Each row has a name. After each piece below comes the name of the row it's from. Each question is about the rows just above it. Some pieces are copies with a little noise.

k657: [157  88 162 138]
k827: [102 159 134  88]
k753: [ 94 170 137 156]
which: [156  87 161 139]	k657
which: [ 93 171 138 156]	k753

k947: [171 121  95 161]
k71: [103 157 141  99]
k730: [ 95 148 126 120]
k699: [165  94 154 136]
k324: [131 111 131 135]
k756: [123  78 108 158]
k56: [165  94 154 121]
k203: [123  78 130 158]
which: [ 95 148 126 120]	k730
which: [165  94 153 137]	k699

k612: [133 142 127 136 129 129 129 114 129 160 130 129 100 135 128 118 122 128
 129 127 123 129 129 137]
k374: [128 137 134 136 133 116 129 120 129 126 125 118 127 143 128 138 124 135
 102 129 128 124 146 137]
k619: [137 137 120 132 129  89 120 142 131 126 123 114 127 105 152 143 129 113
 136 129 139 129 129 120]
k310: [133 124 138 107 129 156 102 139 137 115 129 135 123 118 115 128 129 126
 150 136 126 141 103 103]
k223: [128 142  99 129 135 109 124 142 134 121 117 122 149 126 158 128 129 126
 109 121 139 118 116 107]
k845: [128  98 127 114 145 149 106 136 111 126 123 129 118 122 109 123 119 115
 143 124 135 127 107 112]
k55: [135 129 127 136 129 116 133 129 120 126 114 122 136 100 158 128 129 128
  95 123 128 129 120 129]
which: [133 143 127 136 128 129 129 113 129 160 129 128 100 134 129 119 122 128
 128 126 123 129 129 137]	k612
which: [127  96 129 113 145 147 107 138 111 126 123 127 121 120 110 122 120 116
 143 123 133 126 105 112]	k845

k278: [154 128 102 119 120 106]
k879: [ 83 153 120 117 137 138]
k542: [ 83 153 120 117 137 146]
k885: [139 170 121 165  89 155]
which: [139 171 122 164  91 158]	k885
which: [ 84 154 121 117 136 146]	k542
which: [ 84 152 118 117 135 138]	k879
which: [154 128 102 118 121 105]	k278

k671: [127 125 111 129 149 159 121]
k300: [127 125 111 129 149 159 140]
k127: [104 119 100 173 140 154 129]
k642: [115 120 140 143 116 142 126]
which: [114 120 142 143 116 141 126]	k642

k563: [133 144 122 123 131 133 133 113 132 138 138 140 121 121 128 117 131 128
 125 136 118 139 121 126 124 138 132 119 133 142 119 122 114 124]
k156: [112 144 135 120 135 136 110 107 160 128 117 104 136 143 113 126 143 134
 148 138 140  94 132 128 120 131 129 132 128 146 154 123 122 111]
k465: [128 127 130 126 131 126 126 128 127 127 127 125 128 134 132 132 126 130
 126 128 156 127 128 128 126 126 134 129 127 127 130 129 127 127]
k853: [128 127 130 126 131 126 126 128 127 127 127 125 128 134 128 132 126 130
 126 128 129 127 128 128 126 126 134 129 127 127 130 129 127 127]
k313: [129 140 123 130 131 143 142 128 130 133 133 113 114 120 124 108 114 140
 116 133 126 124 119 140 137 134 129 129 128 134 107 131 147 120]
k806: [136 116 131 136 128 124 119 127 117 146 123 133 131 131 115 122 151 124
 135 129 127 144 126 131 135 117 130 139 123 145 126 123 128 136]
k580: [128 138 105 120 104 133 111 121 146 119 141 129 107 108 140  98 131 127
 117 129 119 140 120 136 124 149 146 128 126 113 131  86 142 106]
k526: [127 132 127 131 126 132 125 122 124 136 131 132 119 126 123 122 123 128
 125 133 128 130 127 132 136 134 126 129 129 129 125 125 123 131]
which: [135 118 131 135 127 126 117 128 118 146 120 133 130 131 113 123 152 124
 136 129 127 143 125 131 136 117 129 140 124 143 125 124 129 136]	k806
which: [128 126 130 126 131 126 126 128 127 126 127 125 128 134 127 132 126 130
 125 129 129 127 127 128 127 126 133 129 127 127 130 129 127 127]	k853
which: [107 142 135 120 133 133 112 106 163 127 116 103 132 146 113 127 145 134
 150 138 141  94 133 128 123 133 130 131 130 147 154 123 123 110]	k156

k722: [134 108 136 151  99 128 129  98 131 169 130]
k259: [134 143 102 122 102 128 110  98 131 159 130]
k710: [134 125 136 153  90 128 110  98 131 118 130]
k899: [154 125 136 151  99 128 110  94 131 116 130]
k646: [134 120 136 151  99 128 121  98 131 172 130]
k176: [119 125 131 151 141 117 110 105 131  86 130]
which: [154 125 136 150  98 128 110  95 131 116 130]	k899
which: [136 122 135 150  98 128 119  99 132 172 129]	k646
which: [134 126 137 153  89 129 110  99 131 118 130]	k710
which: [118 125 132 151 141 117 110 106 131  85 130]	k176
which: [134 108 136 151 100 128 127  98 131 170 129]	k722
which: [134 144 103 121 101 129 111  97 131 159 130]	k259

k997: [152 135 108 125 144 139 125 112 133 125  92 135 127 154 129 138 152]
k938: [120 115 147  96 114 141 127 125 130 121 159 120 118 121 110 128 117]
k480: [130 118 115 127 154 133 118 118 127 124 104 121 122 159 119 127 132]
k366: [147 135 123 163 144 130 119 132 131 129 112 130 137 143 129 134 149]
k202: [119 115 128 148 140 124 120 126 123 125 129 117 122 140 122 119 121]
which: [146 135 123 163 145 130 119 133 132 129 112 129 138 142 128 135 150]	k366
which: [118 115 128 149 140 123 119 125 123 126 129 117 122 141 122 118 120]	k202

k795: [133 143  95 109 155 124 128]
k754: [108 136 137 115  99 146 139]
k559: [133 143  95 109 155 124 106]
which: [109 138 136 118 100 146 138]	k754
which: [133 143  95 109 155 124 106]	k559

k587: [129 145 141 123 130 119 120 147 113 121 128 141 121 144 123 123 123 130
 121 132 130 131 135 137 123 122 126 128 111 137 120 127 121 126 141 128
 123 134 129 109 120 116 118 147 124 132 128 134 126 118]
k696: [117 135 122 119 115 142 131 122 131 123 127 131 129 138 131 120 125 145
 121 123 128 121 135 122 131 121 133 148 133 127 122 137 147 129 140 123
 116 130 121 152 135 128 129 127 129 132 144 122 118 117]
k665: [144 122 125 134 131 114 130 127 131 118 127 124 138 131 117 117 128 123
 131 130 134 127 115 133 121 133 106 129 130 118 119 118 140 141 118 138
 108 128 129 120 137 125 114 125 131 127 129 120 123 138]
k442: [108 141 130 144 134 136 115 138 130 105 124 118 122 109 114 134 151 142
 106 139 132 141 143 167 117 123 101 137 117 103 123 144 114 143 135 137
 137 134 118 128 138 134 101 152 124 122 131 114 118 123]
k481: [136 119 127 136 134 120 133 138 132 120 125 135 125 132 114 122 128 125
 128 127 134 126 115 136 127 134 121 137 133 120 121 129 130 141 123 138
 110 132 132 133 143 129 114 130 137 127 130 119 120 137]
k60: [139 143 113 130 126 110 124 122 116 137 138 111 132 122 132 126 122 132
 129 128 143 120 122 117 120 133 117 110 131 131 132 124 139 119 133 130
 110 121 117 107 124 117 129 125 121 122 128 122 126 131]
k520: [138 126 120 135 127 121 130 125 134 123 123 131 142 126 139 129 124 129
 125 125 112 133 120 130 124 120 116 124 131 117 122 116 129 130 112 131
 124 128 139 107 115 122 117 118 120 121 135 137 126 120]
k241: [130 136 137 132 136 115 119 140 114 117 129 130 126 139 130 133 114 113
 122 129 118 126 123 129 127 124 122 137 112 144 122 115 116 121 127 123
 131 128 122 110 132 115 121 144 134 128 118 129 126 118]
which: [139 126 120 135 127 122 130 126 134 123 124 131 143 126 139 130 125 129
 125 125 112 133 121 129 123 121 117 124 131 115 122 116 130 130 112 132
 122 128 139 107 115 122 117 117 120 121 135 137 124 120]	k520
which: [131 135 137 132 136 116 119 139 115 116 130 130 127 141 131 133 115 113
 121 129 118 125 123 129 128 123 122 138 112 143 122 115 115 121 125 124
 131 129 122 110 132 114 123 145 135 130 119 129 127 118]	k241
which: [146 123 124 133 133 115 132 126 131 118 127 123 139 130 117 117 127 123
 131 129 134 128 115 131 122 132 107 130 131 118 119 117 141 141 116 138
 108 128 126 120 137 126 114 126 130 126 129 120 121 138]	k665
which: [139 143 112 129 126 109 122 121 116 136 138 111 132 121 132 126 121 131
 129 130 143 118 124 117 119 132 119 110 132 131 133 124 139 120 134 129
 110 121 117 104 121 117 129 124 122 122 128 123 125 130]	k60
which: [129 147 141 123 130 122 118 146 112 121 127 139 121 145 124 122 120 129
 122 133 129 130 134 138 122 122 125 127 110 137 119 126 120 124 139 127
 124 133 129 111 120 116 118 148 122 133 126 135 128 119]	k587

k742: [141 137 131 128 141 120 121 117 129 108 113 166 131 125 111 136 133 140
 121 144 127 146 136 112 137 128 142 132 145 122 122 133 108 133 106 118
 134 126 130 122 137 129 129 134 135 104 123 130 141]
k338: [135 133 135 130 140 135 131 134 134 120 130 152 137 130 122 124 135 131
 117 134 149 130 140 117 128 126 131 137 131 123 119 134 119 131 114 132
 126 131 129 119 143 130 118 154 134 122 129 122 140]
k102: [127 129 131 131 136 128 132 129 125 124 121 139 135 127 125 123 136 134
 122 133 136 128 134 126 128 127 128 130 129 124 135 136 125 121 125 125
 125 128 127 113 140 135 120 141 132 125 127 118 140]
k99: [133 131 131 133 131 131 123 128 127 110 130 149 134 127 121 126 126 130
 125 132 144 138 135 118 134 130 132 131 135 128 116 130 119 135 116 128
 125 133 133 134 137 130 122 142 136 116 125 129 128]
k63: [133 131 130 134 135 132 137 126 134 126 136 133 127 134 122 133 122 125
 131 128 125 129 120 123 128 126 131 132 132 127 130 124 126 129 130 128
 128 130 129 123 124 115 136 131 124 130 130 126 122]
k780: [126 136 115 118 124 113 127 134 146 130 121 120 115 135 117 153 159 116
 118 150 133 139 127 121 133 124 163 154 135 111 135 106 135 137 111 140
 157 130 113 134 128 130 136 125  98 121 122 118 138]
k978: [112 135 119 138 133 105 140 119 122 126 124 120 123 131 136 123 136 133
 127 127 143 127 120 141 126 138 133 137 132 117 160 120 134 106 146 115
 124 123 129 112 134 146 124 128 136 124 117 100 131]
k262: [121 129 118 152 135 118 135 124 109 117 116 130 147 121 116 126 137 133
 122 135 152 140 128 131 126 137 131 135 132 122 152 138 127 112 134 106
 125 135 145 101 149 149 119 140 129 119 115 106 130]
k543: [138 132 134 134 140 137 143 126 140 126 146 135 132 143 121 133 123 121
 123 127 131 128 120 124 125 130 135 139 137 127 130 119 122 129 126 132
 125 127 125 119 126 108 136 138 121 131 128 124 121]
which: [133 132 135 131 140 133 130 133 134 119 130 153 138 130 122 123 136 129
 119 134 151 130 138 116 129 126 130 136 131 123 117 135 119 130 113 129
 126 131 129 120 144 130 116 155 135 122 130 124 140]	k338
which: [131 132 130 134 131 131 125 127 130 110 128 149 134 128 122 127 129 127
 127 130 146 136 135 120 134 130 133 132 134 125 115 130 122 135 114 129
 124 132 133 133 136 131 123 142 134 117 125 130 132]	k99

k769: [137 120 117 160 118 142 131 112 137 124 141 124 117 114 137 136 132 124
 133]
k675: [156 140 104 121 136 141 128 126 135 128  95 137 131 140 125 147 152 127
 129]
k535: [123 112 144 116 135 145 126 131 134 126 163 111 119 155 106 126 126 124
 133]
k843: [114 110 107 130 158 137 125 119 129 126 103 111 113 157 122 129 122 159
 126]
k578: [138 123 129 141 136 127 119 136 127 121 109 120 123 136 119 129 139 126
 130]
k987: [135 139 130 142 139 123 127 134 128 129 136 135 138 137 126 124 132 120
 134]
k362: [142 130 141 121 102 143 114 141 133 125  89 128 132 117 122 132 138 111
 123]
which: [124 111 143 117 135 147 126 131 135 126 162 114 118 157 106 126 127 125
 132]	k535
which: [156 140 103 120 136 142 128 127 135 128  95 137 131 140 125 147 152 127
 129]	k675
which: [135 139 130 141 138 124 126 134 130 129 136 135 138 137 126 123 133 120
 134]	k987
which: [114 110 107 131 157 137 125 119 129 126 103 111 113 156 121 129 123 160
 126]	k843
which: [137 120 117 160 118 142 131 113 137 124 141 124 117 114 137 136 132 124
 132]	k769

k249: [137 126 137 108 117 134 121 113 130 136 136 133 120 136 119 133 105 111
 128 112 123 125 116 125 131 135 129 117 123 121 142]
k153: [136 126 135 109 118 133 121 117 127 133 137 130 119 137 118 132 107 113
 128 117 120 122 116 123 134 132 129 120 125 125 140]
k59: [136 127 139 109 119 133 123 108 137 142 133 139 123 131 123 132 107 111
 128 106 130 133 120 129 124 139 131 113 123 114 143]
k116: [136 126 133 110 119 133 121 120 125 130 137 127 119 138 118 132 108 115
 128 121 118 119 116 122 136 131 128 122 126 129 139]
k499: [135 124 118 115 120 131 117 150  95  98 144 100 108 153 108 130 113 127
 127 155  92  87 111 105 165 109 121 143 133 164 125]
k851: [136 127 138 108 118 134 121 110 133 139 135 136 121 133 120 133 106 111
 128 109 126 129 118 127 127 137 130 115 123 118 143]
k877: [142 123 126  97 111 136 111 137  98 106 151 104 101 159 101 135  94 113
 128 141  87  85 100 103 167 115 122 133 129 157 137]
k219: [135 128 139 112 120 132 124 107 140 145 131 142 126 128 125 132 110 112
 128 104 133 137 122 132 119 140 131 113 122 110 143]
k904: [138 123 122 106 115 134 114 144  96 101 148 101 105 156 104 133 103 120
 127 149  89  85 105 104 167 112 122 138 131 161 131]
k166: [131 124 115 123 124 129 120 154  96  97 140  99 113 149 113 129 122 134
 127 160  95  90 115 108 162 107 121 147 134 164 120]
which: [131 125 115 122 124 129 120 153  96  98 139  99 114 148 112 130 123 133
 127 159  94  89 116 107 164 107 121 147 135 164 118]	k166
which: [138 128 137 108 118 134 122 114 131 137 137 132 120 137 121 134 106 111
 128 112 123 126 115 124 132 134 128 119 121 119 142]	k249
which: [142 123 126  97 110 136 112 137  98 107 151 103 100 158 101 135  94 112
 127 140  87  85 100 102 168 115 121 132 129 156 138]	k877
which: [135 124 117 115 120 130 116 150  95  98 144 100 108 152 108 130 113 126
 127 155  91  87 111 105 164 110 121 143 133 164 125]	k499
Where do [136 127 138 108 118 134 121 110 133 139 135 136 121 133 120 133 106 111
 128 109 126 129 118 127 127 137 130 115 123 118 143] appear?	k851

k560: [130 124  98 150 129 119 139 131 122 131 125 114 124 135 133 139 104 131
 132 124 138 123 135 126 120 116 118 122 116 124 108 129 124 128 140 147
 158 117 133 118 120 136 111 144 118 110 123 113 115 127 138 145 117]
k491: [132 108 149 132 119 101 132 116 109 138 108 131 138 128 122 131 128 126
 141 144 143 122 119 134 147 123 118 117 137 135 119 133 143 133 120 123
 145 135  97 144 114 130 126 147 124 126 116 113 118 121 124 125 112]
k739: [126 142  88 140 137 145 132 141 140 122 143 114 117 132 136 132 111 131
 120 112 123 129 141 122 105 123 130 134 112 119 122 124 111 123 144 145
 135 114 158 107 134 133 117 123 124 118 135 131 127 133 139 144 135]
k365: [131 114 119 146 123 105 139 123 112 136 115 121 131 133 128 139 111 129
 138 134 144 121 127 130 134 117 115 117 124 129 108 132 135 132 132 139
 159 124 114 130 114 134 115 150 119 113 117 107 114 123 131 136 110]
which: [130 124  98 151 128 120 139 132 122 130 126 114 125 137 134 138 104 131
 131 124 137 123 135 125 120 117 117 123 115 124 107 129 125 128 140 147
 157 118 133 119 120 136 111 144 117 111 122 113 113 127 138 144 118]	k560
which: [130 147  88 142 135 147 130 141 141 123 145 112 117 133 137 133 112 131
 120 113 121 127 140 122 105 122 131 133 113 119 124 126 112 126 142 143
 133 113 160 105 132 133 117 125 124 120 134 131 128 133 140 145 135]	k739
which: [132 114 117 146 122 102 138 125 113 135 116 120 132 135 125 138 110 129
 138 137 143 122 125 130 133 115 114 118 125 131 109 130 133 131 133 140
 159 124 116 131 114 137 112 151 119 113 116 109 113 121 132 135 110]	k365

k65: [145 171 174 150 113  86  81 104 140 169 176 155 118  88  80 100 135 166
 176 158 123  91  79  96 130 163 176 163 128  95  80  92 125 159 177 167
 134  99  80  89 120 156 176 168 138 103  81  86 115 152 174 171 144 107
  83  83 110 146 172 174 149 111  84]
k515: [176 159 124  91  80  95 129 163 177 163 129  94  80  91 125 160 176 166
 134  99  80  89 119 155 176 169 139 103  81  86 114 152 174 172 144 108
  82  83 110 147 173 174 149 112  85  81 106 142 170 175 153 117  87  80
 100 136 167 176 158 121  90  79  97]
k258: [129 162 177 164 130  96  80  91 123 158 176 166 135 100  81  88 118 154
 175 170 140 105  82  85 114 149 174 173 145 109  83  83 108 144 172 174
 150 113  86  82 104 140 169 176 154 119  88  80  99 135 167 177  93 127
 161 176 165 133  97  80  89 121 157]
k475: [151 114  86  81 102 139 169 176 155 119  89  81  99 134 166 176 159 125
  92  80  95 129 163 177 163 130  94  80  91 124 159 176 167 135  99  80
  88 118 155 175 169 140 103  82  85 115 150 175 172 144 107  83  83 109
 146 172 173 150 112  84  82 105 141]
k570: [151 114  86  81 102 139 169 176 155 119  89  81  99 134 166 176 159 125
  92  80  95 129 163 177 163 130  94  80  91 124 159 176 167 177 160 124
  91  79  95 129 164 177 162 128  95  79  92 124 159 177 167 134  98  79
  89 119 155 175 169 138 103  81  87]
k396: [129 162 177 164 130  96  80  91 123 158 176 166 135 100  81  88 118 154
 175 170 140 105  82  85 114 149 174 173 145 109  83  83 108 144 172 174
 150 113  86  82 104 140 169 176 154 119  88  80  99 135 167 177  93 127
 161  98  79  89 120 156 176 168 138]
k204: [129 162 177 164 130  96  80  91 123 158 176 166 135 100  81  88 118 154
 175 170 140 105  82  85 114 149 174 173 145 109  83  83 108 144 172 174
 150 113  86  82 104 140 169 176 154 119  88  80  99 135 167 177 158 123
  91  80  96 130 164 177 163 129  94]
k529: [ 83  83 108 145 172 173 149 113  84  82 105 141 170 175 154 117  87  81
 100 136 167 176 158 123  91  80  97 130 163 177 162 127  94  79  92 126
 160 177 165 134  98  80  89 121 156 176 169 138 102  81  87 116 152 175
 171 143 106  82  84 111 147 173 173]
k87: [ 91  79  94 129 162 176 163 130  95  79  92 124 159 177 167 135  99  80
  88 119 155 176 169 139 104  81  85 114 150 174 171 145 108  83  83 109
 145 173 174 150 113  85  81 104 140 171 175 154 117  88  80 100 136 167
 175 158 123  91  80  97 131 163 177]
which: [152 114  87  81 101 138 168 175 157 119  89  81  99 135 167 178 159 125
  94  79  94 129 163 177 164 132  95  79  92 124 158 176 170 179 160 124
  91  80  95 130 164 177 161 128  96  80  93 123 160 176 168 134  98  78
  91 120 156 174 171 138 103  80  87]	k570
which: [128 162 177 163 131  96  80  92 123 158 176 165 135 101  81  88 118 154
 175 171 140 106  82  85 114 149 174 173 145 109  84  83 108 143 171 175
 150 114  85  82 104 141 169 175 155 119  88  79  99 135 167 178  92 127
 162  99  79  89 120 155 176 167 138]	k396
which: [ 83  84 107 144 171 173 149 114  84  82 105 141 170 175 154 118  86  81
 101 136 167 175 157 125  90  81  97 130 163 177 162 127  94  79  93 126
 160 177 165 134  98  80  87 121 155 177 169 138 101  82  86 116 153 174
 172 142 106  81  85 112 147 172 172]	k529
which: [151 113  87  82 102 137 169 175 155 120  91  82  99 135 165 176 157 126
  91  80  96 128 162 177 163 131  94  80  91 123 158 176 167 135  98  79
  86 119 155 175 168 139 104  83  86 116 150 175 172 143 106  83  84 109
 148 172 174 149 111  82  83 105 140]	k475
which: [144 171 174 150 112  85  82 104 140 169 177 155 118  88  80  99 135 165
 176 158 123  91  79  96 130 163 175 162 128  95  80  92 125 158 177 167
 134  99  80  89 119 155 177 168 139 104  80  86 114 151 174 171 144 107
  83  83 110 146 172 174 149 111  84]	k65
which: [128 163 177 164 131  96  79  91 124 159 176 166 136 101  82  88 118 154
 175 169 140 105  83  85 114 149 175 173 145 109  83  82 108 145 172 174
 150 113  86  82 104 140 169 175 154 119  87  79 100 135 168 176 159 123
  91  79  96 130 165 176 164 129  94]	k204

